In the data rows, the value 128 means zero.
Here are some rows, each followed by its group. Groups can overlap.
[134 122 163 169 146 153 172 170 103 130 160 151 116 146 137 102 145 133
 102 173  90 160 109 139 158 107 181  76  95 143 139 157 104 130 159 111
  81 130 128 119  86 113 167 107 119 139 114 160 156] 1
[131 112 112 130 130 102 164 116 129 148 126 110 156 149 109 148 108 153
 119 106 110 101 153 113 112 138 130 132 113 113 120 124 142 112 142 143
 145 117 119 139  97 143 104 155 121 125 137 108 112] 2
[194 145 133 159  89  95 117  91 122  77 158 153 134 135 120 111 162 145
 103 108  98 130 126 148 140 106 149 106 169 150 147 104  70  73 149 109
 141 171 175 158 127  75 105 105 150 122 116 142 153] 3
[134 122 140 111 159 131  97 165  94 116 158 159 122 128 169 106 144 121
 133 176 121 142  75 102 144 106 149 120 139 127 152 167 160 135 150  96
  74 102 123 128 132 146 154 114 121 134 146 148 140] 4
[142 110 176 180 154 155 172 185 101 109 159 160 124 157 147 104 154 142
  94 182  87 158  96 142 162 102 193  56 109 146 134 146  75 122 168 118
  69 131 157 123  80  79 160 111 112 146 114 152 145] 1
[121 111 162 182 146 143 161 173 102 106 160 157 112 140 137 101 145 134
  95 172  84 152 104 151 155 100 177  66 104 139 141 148  83 118 162 111
  84 136 153 134 103  77 167 107 108 134 111 154 152] 1
[125 115 164 131 172 149 113 182  88 110 156 150 122 124 169 103 145 117
 121 198 109 150  62 109 145 103 167  85 135 127 140 163 137 145 158 100
  53 104 128 124 126 119 164 109 112 130 135 153 147] 4
[101 128  99  82 117  97 119 105 195 129  83  67 132 123  79 194  75 114
 109 118 141  77 119 105  69 179  85 155 159  73  55 109 152 154 141 208
 156 139 109 159 167 107  91 192 135 109 111  64  58] 5
[138 140 107 125 144  95 144  91 112 120 153 144 126 122 127 102 145  89
 118 138 120 165 141 125 135 118  94 161 143 147 149 156 150 131 141  93
 143 132 109 167 113 126 147  94 138 148 119 154 150] 6
[121 119 138 143 145 119 138 140 107 116 164 158 106 119 140 102 146 135
 101 164  96 149 108 126 143 107 144 115 124 134 150 167 147 122 158 107
  91 114 115 154 113 124 165 107 115 123 134 154 152] 6
[102 125  98 103 114  96 127  99 175 138 106  87 135 132  86 175  92 130
 108 105 129  92 129 114  94 165 107 160 145  97  81 116 145 132 147 186
 154 126 108 156 142 126 102 173 138 121 118  83  85] 5
[172 152 164 179 101 133 131  85 118  59 156 144 115 137 143 121 146 126
 123  97  91 121 148 126 134 132 168  82 167 151 155  43  28  63 115 106
 144 143 195 115 109  73 116 109 159 119 137 140 152] 3
[138 107 102 103 136 115 127 109 161 152 101  98 150 152  91 173  93 126
 119 101 135  77 142  89  83 173 105 165 123  86 100 103 164 133 132 154
 145 119 100 140 141 144  96 176 129 111 147  82  82] 2
[125 122  92  64 130 121  80 124 189 149  74  63 124 124 105 190  67  92
 153 107 188  75 111  91  64 198  86 163 144  67  67  98 147 152  90 184
 163 123 132 121 185 155  88 188 122  99 153  67  68] 2
[108 147 146 125 116 171 159 129 119 157  95 121 133 108 123 109 142 123
 155 129 156 160 162 164 153 112  88 143  92 166 142 127 156 179  90 107
 142 147  76  97 128 144 138  96 127 141  97 148 147] 7
[139 119 104  78 129 140  94 125 183 148  77  75 133 128 118 188  69  97
 160 104 189  71 127  94  64 194  84 163 136  67  69 101 151 157  78 181
 163 132 130 110 178 151  85 187 121  95 156  65  67] 2
[165 148 156 165  88 116 128  80 137  65 158 142 114 135 139 124 143 152
 100 101  92 124 131 131 138 131 170  94 176 156 146  65  47  56 140 126
 141 154 188 145 108  69 117 114 166 118 128 136 148] 3
[122 168 137 117  99 145 121 141 140 133 102 119 139  97 125 115 148 131
 131 139 135 165 113 165 132 116 121 116 128 167 129 106 134 150 131 127
 115 167 118 119 146 111 119 106 148 143 110 145 135] 7
[155 150 152 173  92 111 124  80 139  68 156 143 115 132 129 123 136 145
 105 108  89 122 133 143 137 128 163  91 167 154 147  67  50  62 136 123
 146 160 185 139 117  71 113 113 157 110 123 135 152] 3
[103 134 107 156 103 101 145 113 125 145 154 154 107 126 127 125 156 163
 116  83 104 125 174 133 147 113 150 142 118 148 154 150 133  69 141 133
 138 119 131 142  98 154 131 122 132 135 141 141 140] 8
[176 149 170 189 108 136 128  79 124  55 153 145 113 126 151 118 148 129
 114  95  85 118 151 121 131 131 159  82 175 148 153  50  34  61 120 108
 146 148 189 126 114  65 115 106 162 111 139 138 146] 3
[109 149 146 124 119 190 135 147 110 156  97 120 145 110 153 108 130 142
 193 106 174 155 177 165 146 112 102 133  84 157 137 124 130 170  67 116
 140 135 112  64 119 165 134 110 127 146 105 139 137] 7
[176 144 155 171  87 113 125  77 130  59 160 146 119 137 137 118 155 145
  99 101  88 125 135 131 136 124 166  91 176 156 147  64  46  57 145 119
 136 160 184 146 115  55 113 109 163 122 121 138 146] 3
[128 125  96 167 102 100 147 114 122 146 156 157 123 132 128 118 165 160
 119  82 101 128 182 139 147 109 148 129 104 148 158 142 132  70 139 121
 139 125 136 137  93 158 123 121 138 139 140 144 148] 8
[ 98 126  95  88 121  95 115 104 191 133  89  67 135 131  74 191  75 114
 112 119 143  82 111 117  79 183  91 157 152  80  59 101 148 154 139 201
 158 136 112 155 166 120  91 189 130 112 115  67  61] 5
[113 151 160 128 110 212 120 165 123 155  85  95 160  98 163 110 127 129
 205 123 181 153 162 182 141 112 100 118  82 162 122 117 133 184  55 115
 131 146 113  41 141 168 115 109 123 152  92 134 137] 7
[129 140 121 128 134 116 167  90 115 133 141 140 131 133 117 108 146 113
 116 134 124 166 145 135 149 118 105 157 121 160 149 142 151 144 139  98
 140 133  87 150 107 135 144  95 139 152 119 152 150] 6
[139 110 173 178 154 158 167 190  99 111 155 156 122 153 147 101 152 135
  93 182  84 157  97 140 158 102 189  54 106 142 134 144  81 125 168 112
  66 128 153 122  89  75 167 109 114 145 111 156 150] 1
[193 143 129 147  98  88 112  98 121  89 157 152 145 140 112 111 154 152
 100 109 105 132 118 147 140 104 155 115 171 153 146 108  66  65 151 102
 145 159 179 163 124  87 106 108 157 127 116 143 160] 3
[123 117 159 140 173 151 108 187  88 112 160 150 116 129 177 100 146 111
 118 193 109 151  66 114 146 105 162  88 134 127 146 158 140 145 159  99
  49 107 125 121 128 120 164 108 117 134 135 150 140] 4
[131 116 149 109 168 142  79 177  91 110 162 148 129 126 189 104 138 103
 142 192 127 151  56 109 139 109 154 110 146 126 146 170 159 147 147  96
  60  99 124 120 138 149 157 112 118 141 148 145 136] 4
[146 125 145 165  91 126 126  85 151  84 142 135 115 117 123 144 121 137
 115  99 106  94 150 126 113 140 139 118 151 123 130  87  72  88 117 136
 153 141 166 136 127  79 101 135 143 108 141 112 129] 3
[121 123 134 109 168 128  79 168  96 119 139 138 122 130 155 117 136 109
 129 163 126 126  71 105 134 114 135 121 146 115 143 154 155 139 146 102
  85 103 128 133 152 135 140 123 109 129 145 135 126] 4
[136 113  92  58 139 136  74 133 192 149  60  57 131 124 111 195  55  80
 164 110 194  64 114  85  51 204  70 171 146  53  54  93 160 170  81 185
 159 123 124 109 199 147  85 196 124  99 148  57  59] 2
[168 123 138 139  97 179 112 161 118 147 100 126 178 100 183 110 137 152
 206  92 166 129 185 176 136  86 127 104  96 138 112 127 107 131  45 113
 140 131 170  42 134 163  85 126 118 154 111 129 142] 7
[130 119 113 115 143  99 137 106 108 127 164 154 122 130 133 102 146 114
 124 149 117 159 116 123 142 111 124 156 135 142 149 164 154 128 143  98
 124 111 109 155 112 151 156 104 128 142 134 155 155] 6
[ 95 131  94  91 116  93 113 104 190 138  92  78 129 130  72 186  75 117
 112 115 141  79 124 113  75 175  87 163 145  79  64 104 147 145 143 196
 158 136 113 157 162 112  92 188 131 112 111  71  68] 5
[143 112 102  53 134 137  77 141 188 151  61  62 139 126 121 197  64  86
 163 110 197  68 113  85  58 198  74 167 148  57  59  97 167 168  78 190
 159 125 127 104 190 150  87 195 124  99 148  57  60] 2
[123 116 148 115 169 145  77 176  99 108 154 141 120 111 184 105 134 105
 135 197 119 145  56 112 138 104 147 107 145 121 141 169 160 150 140  89
  62 101 121 120 154 143 151 110 106 133 146 147 142] 4
[139 119 101  60 136 140  83 133 182 151  68  63 137 133 121 190  64  91
 163 100 196  74 119  82  60 204  85 167 138  66  66  91 156 156  82 183
 159 120 124 103 176 158  95 190 138 105 153  63  68] 2
[178 144 154 171  86 108 121  78 130  66 159 150 124 137 133 117 151 147
 104 110  86 124 132 139 140 118 164  90 169 153 147  66  49  62 143 115
 141 164 188 143 117  61 113 110 156 113 116 141 153] 3
[145 129 107 124 129  92 152  86 104 127 149 163 129 136 115 105 160 143
 110 123 116 149 142 119 155 103 114 165 135 151 163 158 154 119 145  99
 148 121 102 172 111 130 142  99 136 142 136 158 155] 6
[152 120 132 107 130 163 105 137 161 135  88  96 125 121 151 166  96 111
 154  93 174  82 146  84  83 174 109 137 124  82  94  97 129 139  77 158
 143 110 141  90 151 138 101 168 131 109 162  87  89] 2
[140 119 133 141 108 131 108 106 162 105 121 117 114 125 121 158 108 124
 126  93 134  82 150 109  92 161 115 134 131  99 115  90  97 109 107 150
 154 134 153 131 140 103  93 155 133  98 155  96 108] 3
[140 117 124 115 117 136 105 119 165 125 101  99 131 127 124 172  93 114
 144  94 156  78 142 103  83 173 109 142 124  87  98  99 126 131  93 165
 157 131 138 111 152 125  94 169 138  96 151  84  94] 2
[124 116 166 184 151 152 159 181 102 111 159 160 108 142 138  99 147 130
  89 180  85 154  94 145 157 103 182  65 106 138 134 144  80 125 169 110
  69 136 154 130  99  78 169 108 107 142 110 156 149] 1
[116 123 169 152 168 149 127 182  93 115 151 147 111 122 154 103 137 125
 118 207  97 146  67 126 152 100 171  70 119 127 135 154 119 147 153  98
  60 117 135 116 128 111 159 109  96 119 123 155 154] 1
[125 123  92  66 134 111  80 126 181 146  82  80 124 129 104 183  75  97
 142 100 175  80 113  90  71 190  93 167 151  74  78 103 150 136 106 178
 159 115 130 130 179 144 100 182 132 100 149  75  75] 2
[ 94 139 104 149 100  94 136 117 131 149 154 154 105 127 115 129 150 160
 118  88 103 122 169 141 145 115 147 141 107 146 150 144 132  71 138 134
 143 126 132 139 102 157 129 127 133 128 135 138 142] 8
[123 129  97  71 124 109  86 128 179 145  83  82 121 121 104 184  79  99
 142 108 169  76 115  98  72 181  84 158 150  71  78 112 156 142 101 182
 163 132 135 133 183 139  95 180 123  93 143  77  75] 2
[159 130 145 134 101 190 118 168 112 145  95 118 177 101 178 110 141 143
 208 103 171 136 176 184 142  92 112 105  83 143 120 120 124 155  45 113
 134 138 150  39 139 161  96 120 117 154 104 132 140] 7
[126 108 100 122 133 105 149 115 135 148 119 104 150 146  99 154 111 151
 107 105 121  96 148 104 105 148 117 149 121 108 118 122 146 124 146 148
 142 116 110 146 112 141 105 160 125 121 142 100  98] 2
[147 136 107 125 144  96 140  95 120 117 158 141 124 120 140 105 148  91
 124 145 116 167 129 125 140 117 106 154 146 149 143 156 151 129 137  96
 143 130 117 159 110 134 145  94 138 151 122 152 151] 6
[152 139 149 133 105 195 118 166 110 152  97 123 182 105 180 107 140 146
 204 103 176 141 179 171 139  97 109 114  88 148 125 124 120 151  53 113
 137 139 144  43 129 160 105 121 130 156 103 133 135] 7
[136 112  98 105 132 107 131 108 156 152 106 107 150 157  80 171  90 131
 124 105 131  77 140  94  85 167 103 166 123  86 105 113 156 134 133 151
 152 123 105 144 140 141  94 175 123 107 144  86  87] 2
[116 117 120 128 142 106 134 118 107 124 165 156 108 119 129 102 136 128
 112 158 109 153 110 138 146 105 135 141 132 138 153 170 160 122 148 101
 112 112 108 154 121 145 159 104 117 131 138 154 161] 6
[110 153 151 122 122 180 152 135 111 153  98 120 134 122 130 105 143 120
 162 119 168 168 162 161 152 121  91 148  93 172 150 124 154 177  97 112
 132 148  79  91 113 153 141  97 137 151 101 144 138] 7
[134 119 116 115 148  99 134 109 108 126 161 155 116 130 136 103 145 112
 119 146 116 160 116 119 143 114 120 155 140 143 150 167 159 127 147 100
 121 115 106 161 111 148 156 102 133 144 135 152 155] 6
[174 148 156 167  84 114 125  79 131  60 156 143 124 136 139 121 149 151
 105 105  89 124 127 135 141 122 170  87 178 155 147  59  43  61 137 121
 144 164 193 141 115  62 114 112 162 118 118 138 150] 3
[ 93 133  97 100 114  95 111 101 200 136  93  78 124 120  81 187  74 118
 112 119 135  77 119 117  78 176  84 161 154  78  61 111 150 148 140 199
 161 143 116 162 171 112  92 185 127 100 113  72  66] 5
[120 122 131 112 164 125  88 151 108 120 130 126 118 121 141 124 138 117
 125 160 128 118  74 100 131 121 132 122 145 110 131 146 145 138 139 108
 102 100 127 135 161 138 130 128  95 121 149 131 121] 4
[135 119  96  51 137 127  78 132 182 153  71  65 137 140 115 193  61  85
 161 105 193  76 108  82  58 202  90 166 148  65  63  94 152 155  93 187
 157 112 127 109 182 153  94 193 132 105 155  62  64] 2
[106 165 163 116 101 204 133 162 126 151  88  98 153  95 159 113 133 123
 190 131 183 161 151 168 136 120  92 120  89 164 129 129 147 196  72 123
 122 157  97  58 135 155 126 110 132 146  93 137 128] 7
[140 140 110 120 147  93 149  90 112 116 156 141 127 122 132 104 143  91
 124 139 121 169 131 118 140 122 106 156 144 151 148 157 144 132 141  96
 144 130 109 163 107 132 147  95 140 149 125 153 149] 6
[114 162 166 122 112 201 143 150 112 157  89 109 150 106 153 110 133 132
 196 122 181 157 169 164 147 116  98 129  86 168 140 127 135 188  68 121
 134 150  96  53 117 159 129 107 137 151  94 137 134] 7
[100 124 103 133 109  99 146  99 158 143 125 108 126 126  97 158 113 143
 105  98 115  98 150 122 111 145 115 155 129 111 106 129 146 117 145 168
 150 131 110 154 126 134 108 157 133 124 126 101 101] 5
[109 147 138 122 126 161 163 112 108 155 107 127 135 124 110 107 139 123
 143 122 155 167 159 151 152 118 100 155  97 168 151 129 148 169 109 105
 142 142  74 114 113 150 142  96 137 148 107 149 145] 7
[140 123 126 153 129 124 164 145 113 155 158 163 126 149 121 100 148 135
 114 130 103 155 149 136 147 106 147 125 107 143 153 163 149 108 152 113
 105 125 106 132  92 161 149 108 142 145 127 156 154] 1
[121 145 127 169  84 102 140  92 145  96 156 144 101 116 109 131 139 141
  96 104  92 118 148 148 132 130 152 117 150 148 145 100  85  68 141 136
 141 153 166 153 106  95 115 119 154 113 128 131 142] 3
[150 119 138 120 131 166 116 134 137 123 102 111 126 128 149 152 102 110
 164  95 161  92 148  97  98 162 128 121 123  94 110  81 103 122  75 140
 144 105 153  75 142 134 110 156 135 117 158 102 113] 2
[105 141 150 128 125 186 137 138 110 156  95 118 144 104 147 107 127 140
 186 107 170 156 176 167 148 107 105 133  86 156 137 130 124 165  68 115
 145 125 110  66 125 162 134 107 118 143 105 140 143] 7
[111 143 129 121 129 143 165 111 106 150 112 126 135 132 104 108 143 118
 135 128 145 168 150 155 153 117 105 153 101 166 152 127 151 168 117 105
 144 142  73 123 113 147 141  93 134 144 104 148 150] 7
[194 116  98 157  91  95 134 113 119 131 155 160 153 129 127 104 167 159
 119  90 108 136 161 152 142  86 151 123 135 145 145 128 120  57 143 109
 141 127 157 144 121 123 112 116 145 151 137 146 159] 3
[101 155 155 130 112 194 140 139 123 159  88 108 143  95 138 108 130 127
 178 133 171 161 161 176 150 115  91 141  85 168 137 124 144 191  73 108
 138 152  88  67 132 160 132 100 126 143  92 142 141] 7
[120 124 166 145 164 150 123 184  87 111 155 156 117 127 157 102 140 124
 122 202  99 147  67 121 150 100 169  79 116 124 141 152 124 149 156  99
  58 113 135 117 123 109 164 111 102 116 124 157 149] 1
[101 143 108 154  93 100 151 113 131 150 153 157 105 123 123 130 153 172
 121  91 102 118 172 138 146 110 147 140 115 146 151 149 135  72 136 140
 145 136 139 145  96 148 128 126 134 126 136 142 136] 8
[118 119 175 156 161 156 132 180  94 111 155 146 115 118 161 103 146 129
 110 205  93 149  66 126 157 101 176  68 123 132 134 154 117 143 158 105
  60 117 132 119 122 106 165 106 102 125 125 156 150] 1
[133 116 135 110 160 129  86 172  93 111 160 155 125 123 173 103 145 114
 129 185 115 148  65 111 140 102 148 115 138 123 147 164 162 135 149  90
  68  97 123 130 141 146 156 111 113 137 146 151 146] 4
[147 134 110 123 142  93 143  89 108 118 157 150 132 131 126 103 150 106
 120 138 118 164 130 126 147 115 109 159 137 150 156 154 154 127 144  96
 143 126 106 166 109 138 148  96 135 149 130 153 151] 6
[172 144 158 176  90 116 122  76 132  50 156 140 119 131 137 121 147 138
 108 104  86 119 133 139 134 123 163  87 182 150 148  58  41  62 131 119
 146 162 194 140 121  53 110 110 155 111 120 135 149] 3
[134 126 112 133 126  96 152  94  99 135 149 167 122 142 113 104 158 156
 104 116 109 142 152 126 162  98 126 158 129 154 171 154 145 110 147  98
 144 114 101 160 106 138 138 100 132 143 139 155 157] 6
[125 129 109 149 124  96 153 121  94 153 154 171 115 142 111 109 163 172
 103 122  94 127 146 128 163  93 148 132 109 144 177 158 138  94 148 102
 133 117 122 147 100 156 138 109 123 120 147 157 163] 8
[122 139 125 168  91 104 137  98 150  97 156 141 106 115 118 129 139 145
  93 101  95 123 143 146 136 130 156 118 150 151 148  95  89  67 144 130
 142 147 162 149 103 102 119 118 161 110 129 130 144] 3
Which 5 groups are nearest to each row below, nearest first, going by the average distance to the group's rows?
[107 129  98 139 101  94 148 111 143 151 139 132 127 130 106 147 130 156
 115  94 110 105 162 130 128 129 124 153 120 124 123 137 142 102 138 154
 151 137 123 148 112 144 114 148 129 128 127 117 116] >> 8 6 5 3 2
[126 122 119 103 166 114  97 133 119 135 113 109 127 135 113 140 124 120
 109 132 131 108  91  97 117 144 126 135 148 105 128 124 145 133 148 131
 122  96 122 142 153 129 125 145 119 120 150 115 100] >> 4 6 5 2 8
Which 4 groups are nearest to each row below, nearest first, going by the distance to the group's nearest row?
[ 91 129  95  94 115  95 114 108 192 131  95  70 122 122  82 184  78 110
 108 113 137  86 117 122  80 174  97 149 154  85  67 109 146 141 141 198
 157 138 117 158 167 117  94 179 132 109 114  74  76] >> 5 2 3 4
[133 118 122 128 136  97 134 101  96 125 151 165 129 145 121 103 150 138
 113 129 116 147 140 122 154 102 131 150 134 149 167 159 136 120 150  97
 134 118 115 155 110 127 143 103 131 142 134 153 153] >> 6 8 1 3
[105 143 147 136 116 181 147 131 111 151 101 122 137 111 150 108 134 147
 185 102 165 153 182 165 151 109 109 129  86 158 140 123 122 157  67 118
 147 128 114  67 118 163 138 108 124 149 105 142 141] >> 7 6 1 2
[ 99 136 102 162 100 101 142 112 129 147 152 156 111 117 122 122 154 163
 117  88 103 120 180 136 142 112 136 141 110 143 155 148 139  72 136 130
 145 134 133 144 106 151 130 124 129 122 135 143 140] >> 8 6 1 3
[120 170 133 116  95 144 119 140 137 130  97 116 144  94 120 114 149 133
 137 140 136 166 110 164 135 116 118 119 123 165 129 103 137 152 127 123
 120 167 119 112 152 120 118 106 142 138 103 147 141] >> 7 6 4 1
[130 122 112 133 130 103 142 140  91 143 157 166 119 142 123 109 161 157
 109 138 102 133 120 120 158  97 153 130 125 143 170 163 148 108 153 104
 111 105 120 145 104 151 145 110 121 128 147 155 159] >> 8 6 1 4
[127 125 122 136 138 107 131 145  92 139 155 168 121 136 123 108 157 153
 106 146 103 132 115 126 156  94 144 127 124 137 169 163 152 112 152  98
 110 114 121 149 115 148 141 110 115 124 146 152 153] >> 6 8 1 4
[126 124 118  99 161 113  96 139 115 130 114 113 126 134 108 138 124 120
 115 135 131 106  89  96 116 140 123 136 147  99 124 127 144 134 145 129
 122  97 125 144 158 129 125 145 106 116 149 118 103] >> 4 2 5 3
[199 141 122 140  94  85 112 102 125  93 160 148 145 146 119 114 147 149
 110 111 108 131 112 151 143 107 161 116 180 158 141 115  66  72 152 108
 143 153 181 154 122  94 101 111 163 134 115 138 159] >> 3 8 6 7
[179 132 147 132 105 187 116 166 113 141 102 128 188 115 194 109 143 149
 209  87 172 138 185 169 138  96 125 100  91 145 125 124 118 135  52 118
 134 134 159  35 121 164  97 126 140 157 111 128 136] >> 7 2 3 8
[119 156 166 122 103 213 133 166 122 152  89  99 162 100 173 113 131 127
 207 120 187 157 163 173 139 119  99 114  82 162 127 122 137 189  57 124
 127 153 112  40 128 163 123 113 136 152  91 134 131] >> 7 2 6 1
[135 119 182 173 169 169 153 190  98 110 152 150 107 145 148  97 148 124
  94 193  91 162  80 125 154 114 189  57 109 138 129 145  84 134 173 114
  54 130 144 123  97  80 183 108 114 135 112 159 148] >> 1 4 6 7
Which 4 groups are nearest to each row below, nearest first, going by the distance to the centre of the group?
[ 90 137  90 101 105  87 112 120 185 137 112  91 112 124  95 175  99 116
 109 105 131  97 123 122  89 166 111 149 146  96  83 115 140 122 144 191
 150 139 133 158 152 125 109 169 138 104 118  89  89] >> 5 2 8 6
Which 4 groups are nearest to each row below, nearest first, going by the average distance to the group's rows?
[107 126  90 152  94  95 146 113 129 149 150 148 121 122 111 131 145 162
 123  88 102 114 173 137 140 112 138 143 108 131 139 147 137  84 135 134
 149 130 136 141 109 148 119 133 121 130 131 134 136] >> 8 6 3 7
[112 171 148 114 101 177 124 154 129 148  91 105 148  97 144 114 138 134
 170 140 164 163 131 174 141 116 103 125 101 170 131 124 155 181  95 124
 126 166  97  80 143 149 120 106 137 140  98 139 131] >> 7 6 4 8
[117 106 151 170 124 127 151 145 103 114 169 169 121 159 144 104 138 154
 109 138  95 152 124 151 166  98 189  86 115 154 157 135  74  93 152 112
 104 117 161 122  85 107 162 111 129 158 117 149 159] >> 1 8 6 3
Which 5 groups are nearest to each row below, nearest first, going by the distance to the group's nearest row?
[142 142 116 123 147  96 152  89 113 116 156 139 127 128 136 105 143  94
 120 138 119 170 131 120 143 124 109 155 148 156 146 156 144 125 142 101
 146 131 108 162 101 135 148  94 145 155 124 152 150] >> 6 1 7 8 4
[166 146 157 174  88 114 121  76 132  56 157 142 118 133 135 122 142 136
 108 105  88 117 136 134 133 127 163  85 176 150 148  61  40  64 132 121
 143 164 191 137 124  56 112 113 164 113 116 135 149] >> 3 8 1 7 6
[115 129 101 131 107  92 149 110 145 146 136 127 133 141 106 153 127 151
 115  93 111 107 156 123 125 139 125 149 116 123 119 132 147 105 145 162
 149 131 116 147 108 142 118 152 141 129 124 112 113] >> 5 2 8 3 6
Which 5 groups are nearest to each row below, nearest first, going by the distance to the centre of the group?
[123 105  98  84 132 121 100 116 170 151  78  78 135 123  86 177  82 112
 127 112 159  71 119  95  74 173  80 174 146  71  80 103 153 161 112 166
 156 124 108 139 176 135  93 178 113  96 144  77  78] >> 2 5 7 6 8
[124 122 136 102 168 132  81 170  90 113 146 135 124 131 162 113 136 106
 135 171 131 133  64  99 132 118 146 113 139 118 143 149 152 142 142  97
  76  93 126 125 150 148 149 122 111 131 148 140 130] >> 4 1 6 8 7
[138 128 102 158 101  99 149 114 116 150 158 164 136 139 126 118 159 166
 128  83 105 130 180 138 146 103 151 131 101 144 158 148 133  71 140 117
 141 122 138 135  89 156 123 123 135 135 144 144 147] >> 8 6 3 1 7
[199 137 119 151  91  87 108  94 128  89 156 148 145 127 115 110 158 149
  98 112 107 126 118 155 135 102 141 119 177 146 140 122  78  72 149 108
 145 164 178 169 133  91  96 109 151 123 116 139 153] >> 3 8 6 1 4
[144 117 110  57 137 142  87 139 175 148  67  67 139 126 123 189  66  92
 166 106 198  72 117  84  62 196  84 161 137  63  67 101 156 160  76 180
 157 118 127 102 175 156  91 190 125  99 158  65  69] >> 2 5 7 4 6
[140 117 100  50 138 132  82 139 184 156  63  62 138 135 115 195  58  87
 165 109 198  70 113  79  56 203  76 168 147  57  59  98 158 165  84 185
 160 124 123 109 186 152  94 198 130  98 150  59  60] >> 2 5 7 4 6
[112 106 144 151 120 127 136 114 105 102 153 163 126 144 150 106 145 164
 125 106 120 148 151 152 161 100 157 115 130 154 161 133  89  96 125 117
 135 117 153 127 101 118 154 109 128 148 128 147 149] >> 8 6 3 1 4
[146 141 107 120 150  97 142  92 111 116 154 142 128 129 135 102 147  94
 118 134 118 169 135 116 139 122 105 161 146 152 151 154 151 126 147  96
 140 127 108 167 101 133 149  94 144 152 127 153 149] >> 6 8 4 1 3
[128 105 101  83 132 122 105 117 172 152  78  78 136 124  94 180  82 113
 128 114 158  74 116  96  77 174  87 168 148  76  81 104 157 160 112 173
 155 126 110 135 173 135  95 177 116 101 146  76  78] >> 2 5 7 6 8
